In the rows, zero is written as 128.
Rotation paths and how fast each direction turns (deg/step):
Each turn is a multiple of 5 degrees from 10 to 175, or 0.
Each row of a path follows its step; steps can be skipped.
Path 1:
step 0: [125 121 125 127 135 128 124 116 134 131 123 130 126 139 110 145 121 120
 117 109 127 127 129 130 138 133 121 127 138 141 117 138 134 144 139 137
 113 127 124 124 128 127 124 125 120 128 134 138 120 123 141 149 138 120
 122 135 131 127 130 131 136]
step 1: [117 141 138 129 119 126 116 120 141 130 125 117 123 139 110 141 117 119
 128 115 122 118 119 130 131 114 128 135 127 130 117 128 130 137 127 132
 119 134 136 113 132 131 117 123 124 130 128 137 113 118 135 149 131 128
 119 127 123 128 123 133 138]
step 2: [135 151 138 140 122 126 123 132 146 130 126 125 111 133 130 139 107 123
 137 125 127 126 125 122 128 117 139 130 116 123 126 135 129 136 139 122
 129 130 133 113 134 126 125 129 122 130 125 127 117 127 123 142 124 130
 109 130 134 136 121 140 141]
step 3: [136 136 125 130 127 123 121 126 141 136 137 137 121 129 141 139 102 125
 130 113 130 129 123 125 127 134 126 117 121 131 122 136 128 129 149 130
 129 122 118 118 130 113 135 140 131 124 127 126 123 131 112 138 130 129
 114 136 130 141 116 139 129]
step 4: [120 119 129 117 132 121 119 121 133 132 144 124 119 135 127 150 116 133
 126 120 119 123 120 131 120 130 115 127 123 146 119 131 118 133 150 137
 133 121 118 120 126 125 136 142 139 120 121 129 124 131 124 138 133 121
 119 141 122 129 118 124 128]
step 5: [120 130 125 118 129 128 114 127 129 131 139 117 117 137 115 158 123 131
 130 131 125 142 131 127 121 122 114 134 121 140 117 143 125 137 128 130
 131 126 130 119 133 138 132 130 132 124 132 124 121 134 140 141 126 119
 115 144 130 121 131 123 136]
step 7: [133 144 137 130 124 143 122 128 131 110 144 129 126 137 123 134 112 118
 129 124 128 116 139 123 136 122 137 131 126 138 131 140 125 145 131 124
 123 121 117 110 133 116 134 142 124 122 119 127 121 140 121 125 140 134
 126 129 125 137 128 126 140]
step 8: [127 138 136 129 125 140 121 122 129 124 139 134 122 139 129 137 112 120
 117 128 126 122 141 136 139 130 124 128 126 144 126 132 127 143 144 145
 131 131 129 133 130 117 142 138 119 121 129 120 118 139 125 135 151 133
 129 137 137 136 134 135 128]
step 9: [118 130 125 126 122 132 115 115 138 133 131 128 123 145 133 139 125 114
 117 127 121 134 136 142 142 123 119 131 127 140 120 123 119 121 140 148
 121 134 141 121 130 126 137 135 129 135 122 130 112 135 134 141 139 131
 120 141 136 126 128 121 124]
Directions:
[125 130 126 131 128 126 129 129 127 132 125 129 131 129 134 129 128 132
 128 129 132 128 131 126 128 125 132 129 129 127 127 131 127 125 127 127
 126 129 128 124 129 130 126 130 127 130 128 126 126 129 126 125 127 130
 125 130 126 127 128 128 132]
90
Path 2:
step 0: [132 136 114 139 131 133 133 107 133 136 131 120 149 129 120 120 131 130
 122 133 125 115 118 134 119 127 134 127 133 132 131 132 131 130 128 125
 136 132 129 143 134 116 132 122 131 134 114 125 118 126 125 125 132 121
 130 132 137 120 115 107 123]
step 1: [128 129 124 131 134 114 130 116 134 131 134 124 131 136 137 129 135 124
 114 122 136 135 130 122 139 115 126 129 139 130 134 130 125 128 139 113
 112 129 126 132 127 125 133 109 129 127 124 130 113 130 113 120 143 134
 129 119 125 134 110 138 127]
step 2: [115 132 125 128 124 130 132 134 139 122 120 140 129 136 130 147 132 121
 124 129 124 147 124 131 118 139 103 119 131 130 134 126 135 139 140 129
 117 133 127 133 128 126 123 130 116 124 119 121 126 132 119 115 122 121
 137 122 132 122 121 131 126]
step 3: [130 133 123 132 130 120 128 122 135 119 135 138 130 141 122 118 124 133
 125 141 136 136 112 140 122 148 137 124 116 137 127 127 130 126 144 131
 137 128 123 134 126 126 129 124 132 134 112 125 129 130 129 135 138 126
 146 133 132 115 125 118 120]
step 4: [137 127 125 122 130 108 133 123 126 134 124 123 126 139 122 115 124 120
 122 122 135 137 104 124 126 116 127 132 129 121 142 136 124 117 138 121
 123 129 134 118 130 128 137 124 125 131 124 138 126 128 137 131 131 120
 137 125 122 121 112 140 133]
step 5: [125 136 120 136 141 131 132 122 128 118 117 139 139 128 119 131 111 111
 132 119 120 135 124 113 118 127 109 136 134 134 142 136 119 127 127 134
 119 129 126 132 138 128 123 132 126 132 119 127 118 133 125 123 123 120
 123 127 138 126 124 124 126]
step 6: [122 135 124 144 129 132 123 113 137 135 127 127 131 128 131 129 120 129
 133 134 140 134 116 132 126 134 140 128 131 139 117 120 112 129 132 127
 123 127 117 137 128 116 115 130 141 129 118 145 115 133 117 126 129 128
 131 119 133 118 118 120 123]
step 8: [129 132 115 117 140 116 128 137 135 115 137 139 140 131 128 132 121 118
 113 130 133 135 127 121 129 131 114 130 130 135 129 129 139 129 143 127
 121 136 119 130 132 128 136 118 120 132 119 116 118 125 114 130 137 119
 116 121 138 132 123 119 128]
step 9: [123 139 128 130 128 124 132 133 142 142 120 124 118 142 135 136 117 137
 120 129 138 130 102 125 123 127 120 121 131 129 124 117 126 129 139 138
 128 134 125 134 129 128 126 126 131 138 120 120 131 135 117 128 132 128
 140 123 138 111 116 127 120]
Directions:
[126 127 129 128 126 127 124 125 127 128 128 126 126 130 129 126 129 127
 127 128 131 127 126 129 128 125 133 134 127 126 131 126 128 129 123 126
 133 128 127 130 127 128 129 126 127 127 126 127 129 132 126 128 130 132
 129 128 127 127 125 131 128]
120
Path 3:
step 0: [120 118 130 137 128 132 135 127 124 136 122 117 129 139 115 131 119 128
 122 112 123 127 119 135 123 129 126 140 114 128 127 136 144 131 125 138
 134 138 117 139 132 134 142 134 143 137 123 121 132 131 126 147 124 130
 122 147 125 123 130 122 122]
step 1: [129 135 119 118 121 133 129 132 133 132 126 108 125 125 126 139 125 124
 143 131 134 129 112 117 122 137 128 143 129 135 134 137 113 134 130 121
 133 135 119 142 152 130 128 126 128 126 112 124 131 142 120 119 118 130
 129 131 133 122 124 128 135]
step 2: [134 132 125 119 123 136 142 142 127 133 125 127 119 136 146 124 125 125
 133 123 125 132 139 127 128 138 144 125 131 135 122 142 141 133 137 122
 127 138 131 128 137 121 122 141 134 125 139 126 134 130 110 132 123 118
 122 130 113 127 116 115 123]
step 3: [128 115 125 124 135 124 139 146 134 138 131 126 139 133 109 131 122 131
 126 139 122 139 134 134 132 132 134 136 137 117 129 133 128 134 116 148
 128 149 133 123 140 136 125 128 124 120 127 137 136 127 116 126 126 123
 133 136 129 127 140 126 130]
step 4: [134 128 128 134 121 111 138 116 136 143 127 136 130 124 115 134 122 127
 130 128 134 133 124 141 123 131 135 136 125 122 134 134 130 126 127 118
 122 136 116 124 127 114 142 148 127 127 133 125 133 148 117 129 114 128
 129 125 137 128 113 132 137]
step 5: [121 130 129 121 118 121 142 133 129 137 122 129 123 128 113 129 118 129
 139 121 133 124 127 132 141 131 123 132 136 142 135 142 129 122 120 123
 138 111 128 133 139 138 124 131 120 126 136 123 123 140 127 146 131 121
 135 130 107 128 133 119 144]
step 6: [134 116 135 130 110 126 132 135 128 138 137 125 127 125 133 126 101 133
 129 128 145 138 134 128 113 124 129 127 138 131 132 118 140 141 135 120
 143 132 132 139 135 133 135 125 122 136 129 134 137 123 116 120 118 132
 136 129 123 135 135 123 132]
step 8: [136 123 138 131 121 123 119 134 123 127 116 129 125 126 112 124 117 137
 119 119 128 138 128 136 146 120 139 137 122 120 134 122 124 113 144 129
 137 130 119 136 132 121 120 130 123 113 123 128 123 129 109 140 118 117
 124 127 125 130 134 129 127]
step 9: [124 121 126 132 139 123 125 123 120 130 134 121 133 121 124 125 134 129
 126 130 135 136 128 125 126 136 135 124 137 139 137 125 137 135 133 123
 146 129 114 133 129 114 125 143 116 135 118 118 130 148 124 134 130 130
 142 144 121 119 148 128 131]
Directions:
[127 127 128 129 128 127 128 129 128 129 129 128 128 127 126 130 128 130
 127 124 131 127 127 131 125 130 130 127 128 125 131 130 130 126 129 132
 125 131 129 133 126 131 126 131 124 126 129 129 128 128 130 128 133 127
 125 125 131 127 126 132 124]
90
[127 133 125 126 127 127 127 130 127 131 127 127 126 125 130 125 129 130
 130 128 128 127 129 124 131 129 127 126 128 128 131 127 128 126 128 127
 130 125 131 129 131 127 130 130 126 130 129 125 125 132 126 129 126 127
 128 127 128 131 131 130 122]
100
Path 4:
step 0: [123 128 126 127 115 138 122 133 139 127 134 129 130 123 120 136 126 125
 125 112 131 111 137 110 127 138 137 134 118 125 111 138 141 132 133 122
 116 130 139 128 129 137 134 113 137 138 122 127 137 123 128 126 122 115
 126 132 118 144 114 130 131]
step 1: [133 138 114 141 126 140 115 132 131 131 143 111 130 119 129 133 133 123
 132 122 135 125 135 137 123 126 129 123 130 114 126 129 118 137 128 119
 127 134 119 144 129 126 129 125 146 143 126 109 123 117 130 135 130 116
 116 140 127 143 124 126 132]
step 2: [134 130 120 132 138 126 115 130 139 128 122 125 117 140 129 130 127 123
 129 112 135 120 137 140 121 114 129 137 136 117 139 135 127 129 135 133
 127 139 135 125 129 149 139 121 134 150 136 133 131 138 139 138 136 121
 125 129 130 141 123 138 122]
step 3: [131 136 115 129 133 118 130 123 133 139 126 135 127 129 123 129 145 126
 137 118 124 130 137 135 133 132 131 131 130 122 123 129 136 117 123 124
 144 128 141 135 130 142 118 123 137 140 125 137 131 126 130 129 109 120
 123 138 114 145 114 142 139]
step 4: [137 140 124 131 131 140 129 126 151 126 134 128 131 113 120 142 122 140
 140 134 113 125 139 124 123 126 133 126 130 112 127 121 140 135 139 128
 138 131 123 137 125 134 126 131 143 144 125 142 131 126 138 125 127 119
 125 131 123 123 113 133 121]
step 5: [127 144 133 117 130 132 122 126 131 123 133 126 137 128 118 124 127 124
 142 117 134 126 133 133 118 115 130 124 125 120 139 144 114 126 140 131
 142 135 132 128 124 120 118 131 133 139 118 127 123 121 146 122 125 131
 114 130 120 138 119 139 109]
step 6: [129 128 121 131 132 138 134 125 135 136 132 131 139 120 118 127 129 124
 123 115 141 116 125 118 122 122 135 129 132 103 137 135 130 126 133 130
 123 137 150 124 129 137 129 127 117 117 133 142 133 123 129 123 113 117
 125 136 129 140 111 138 122]
step 7: [131 128 124 147 124 134 121 129 142 126 149 130 139 115 134 132 135 122
 141 124 117 118 136 117 123 115 126 121 145 120 127 129 112 121 130 118
 135 136 136 139 133 124 119 119 125 128 128 136 128 119 130 134 118 116
 127 124 117 134 130 130 141]
step 9: [125 119 130 129 117 143 127 125 125 132 140 130 127 137 125 130 133 125
 127 123 139 117 134 120 131 127 135 121 118 125 119 138 133 120 126 121
 120 123 144 132 134 136 120 120 144 143 127 119 125 118 141 122 127 124
 119 130 114 155 119 140 131]
Directions:
[129 129 127 125 128 128 130 127 128 131 127 125 127 131 131 126 129 127
 129 127 126 129 129 126 127 133 132 128 127 131 132 129 128 131 126 129
 126 130 124 130 129 129 133 125 129 133 127 129 126 128 126 128 128 126
 129 130 128 130 128 127 130]
35
[128 131 128 129 130 128 127 127 130 127 130 127 130 126 126 133 132 129
 130 129 124 127 128 127 127 131 125 126 130 131 124 127 126 126 125 127
 129 127 126 127 128 126 134 127 130 126 130 129 132 125 129 126 128 126
 129 129 132 130 128 126 126]
110
[131 128 131 128 128 127 129 126 127 129 128 129 128 128 129 130 129 129
 130 128 128 129 130 128 128 127 130 128 131 134 127 123 130 126 131 129
 128 127 129 129 130 132 124 126 130 129 127 133 132 126 126 129 129 130
 127 129 124 127 130 123 127]
80
Path 5:
step 0: [134 122 134 119 123 139 133 137 125 127 133 132 120 137 133 136 123 131
 125 118 113 129 125 129 135 124 120 127 116 127 143 126 126 122 131 127
 144 135 131 113 130 122 137 128 123 121 119 118 113 150 119 120 124 124
 119 138 128 135 130 129 127]
step 1: [130 119 132 138 119 143 129 146 126 133 137 131 120 130 132 135 129 126
 143 121 120 124 147 125 144 127 120 129 129 136 128 120 126 110 138 121
 123 129 131 131 129 114 140 130 122 132 133 135 137 132 127 115 124 125
 125 124 125 134 123 125 124]
step 2: [131 128 122 135 124 133 131 122 140 128 135 126 129 129 110 120 131 124
 129 123 125 132 149 125 139 143 130 129 114 124 127 124 121 126 138 127
 129 134 136 127 127 114 137 119 114 126 116 121 128 123 117 131 119 121
 133 137 112 126 125 123 127]
step 3: [145 127 125 133 131 139 133 116 137 135 122 132 123 126 130 134 133 126
 133 136 127 128 128 122 138 128 134 126 135 132 124 123 114 132 144 123
 121 139 122 133 133 133 137 140 117 132 113 136 120 132 119 136 120 138
 125 121 112 114 125 131 120]
step 4: [136 126 127 124 128 131 125 131 131 132 126 131 126 138 128 128 129 121
 137 130 124 128 134 123 122 145 136 120 133 135 144 132 106 129 131 127
 130 125 122 134 106 126 127 131 124 134 116 135 122 131 121 137 127 143
 147 122 136 126 137 118 121]
step 5: [120 135 110 124 124 125 143 125 133 137 126 137 125 132 120 133 125 127
 137 130 113 134 121 122 122 130 125 119 122 137 130 150 118 127 127 131
 138 128 119 123 128 125 129 136 134 125 128 142 128 142 131 130 111 124
 142 121 124 129 128 130 115]
step 7: [128 132 128 134 113 136 128 128 129 147 126 127 142 127 129 115 139 132
 128 127 125 123 124 129 140 136 124 130 117 143 127 132 119 131 120 137
 124 121 137 117 118 133 129 117 134 133 131 140 134 132 132 114 133 120
 124 130 120 117 124 121 113]
step 8: [128 136 122 127 112 109 124 125 126 136 125 126 116 130 115 124 133 126
 118 127 121 128 125 131 140 133 132 134 116 137 132 119 126 132 141 125
 126 119 134 121 132 140 125 126 135 136 125 124 117 134 113 109 131 141
 128 129 124 121 119 134 124]
step 9: [138 140 125 135 125 115 127 125 128 130 118 142 130 123 126 130 130 111
 134 121 129 137 131 130 140 123 136 129 136 126 124 111 120 129 135 135
 128 123 136 123 117 127 134 128 135 150 127 135 129 130 135 120 117 137
 119 124 142 132 125 129 119]
Directions:
[128 127 129 123 131 129 127 129 131 126 130 129 127 128 128 130 125 127
 128 126 124 130 127 126 129 127 134 130 129 129 127 132 126 127 129 127
 127 127 130 126 128 129 129 130 129 129 131 132 125 130 131 128 129 126
 129 131 130 132 131 128 130]
70
Path 6:
step 1: [127 120 143 139 121 117 125 143 145 128 119 125 123 122 133 133 122 139
 143 121 122 127 111 124 126 136 139 134 124 134 125 125 139 131 136 131
 133 121 121 130 125 127 138 138 129 116 129 128 129 117 135 130 128 140
 137 116 147 126 130 141 128]
step 2: [115 135 133 120 126 107 140 129 120 120 132 124 129 114 134 123 121 131
 146 129 112 130 137 124 123 117 128 127 127 134 118 131 127 120 132 125
 125 126 105 138 128 134 123 129 119 137 126 125 132 128 146 127 137 141
 143 129 119 120 132 128 123]
step 3: [132 130 132 123 133 145 132 120 111 129 130 127 120 125 107 146 122 125
 126 137 122 126 143 117 136 124 120 125 135 132 115 133 123 117 127 133
 130 120 124 148 121 147 122 118 134 136 123 122 117 127 129 120 134 123
 123 123 129 130 134 118 128]
step 4: [146 134 130 128 120 126 130 141 129 133 129 128 136 129 118 144 125 144
 119 116 121 130 115 132 136 128 123 123 128 137 128 138 130 138 120 132
 126 130 139 134 115 133 141 118 140 130 117 127 115 116 114 131 122 133
 118 138 141 127 128 128 141]
step 5: [115 140 121 122 114 116 139 129 132 115 138 120 128 128 128 108 125 140
 129 114 117 128 122 141 127 123 121 118 136 132 134 126 129 154 119 128
 116 131 119 128 132 127 130 127 129 121 126 126 136 129 118 122 119 123
 125 139 115 123 126 126 133]
step 6: [121 137 131 126 132 150 122 118 134 120 118 119 110 124 117 116 132 118
 129 130 134 123 137 127 125 134 126 115 133 119 124 110 138 133 122 135
 129 120 116 135 129 135 126 134 129 131 136 131 141 141 118 122 116 130
 118 125 124 135 135 123 135]
step 7: [138 138 144 125 132 122 110 136 135 135 108 138 121 132 126 137 137 126
 122 121 135 130 121 127 121 141 129 114 113 121 117 129 137 115 128 130
 124 117 125 121 126 122 123 135 131 135 131 128 121 130 130 149 120 140
 116 132 133 125 129 136 136]
step 8: [121 139 145 130 117 112 128 130 130 127 135 129 122 135 135 128 124 134
 136 126 126 138 127 130 123 129 124 131 126 127 124 146 122 129 136 123
 120 119 119 125 139 119 125 132 128 107 130 119 108 130 146 138 121 114
 126 133 117 123 130 135 112]
step 9: [126 136 136 129 130 148 141 124 133 123 135 115 118 114 141 133 121 123
 141 131 135 140 136 128 132 124 130 136 127 124 122 126 131 134 123 125
 142 133 125 143 130 138 142 127 132 115 137 123 117 130 131 125 130 128
 135 119 131 128 140 120 107]
Directions:
[127 128 130 126 122 129 129 126 129 127 126 126 128 129 130 124 125 129
 128 128 130 127 130 131 129 129 128 130 127 126 129 129 127 130 127 130
 131 133 125 129 127 130 130 130 126 124 127 132 131 124 126 127 129 130
 130 126 127 123 129 130 127]
95
[122 129 129 131 127 129 124 130 131 126 127 131 126 132 127 126 127 126
 128 131 132 129 127 124 126 128 131 126 128 129 131 128 126 130 125 130
 126 128 128 130 128 125 128 130 127 132 126 125 129 127 125 129 128 129
 131 132 129 130 129 130 127]
55
[127 127 126 127 129 130 127 127 128 126 124 128 126 129 129 129 130 129
 130 128 129 129 123 125 123 129 127 130 127 122 127 128 128 131 131 129
 128 125 125 124 130 127 130 129 124 128 123 128 130 128 130 129 125 129
 126 127 127 129 125 125 131]
55
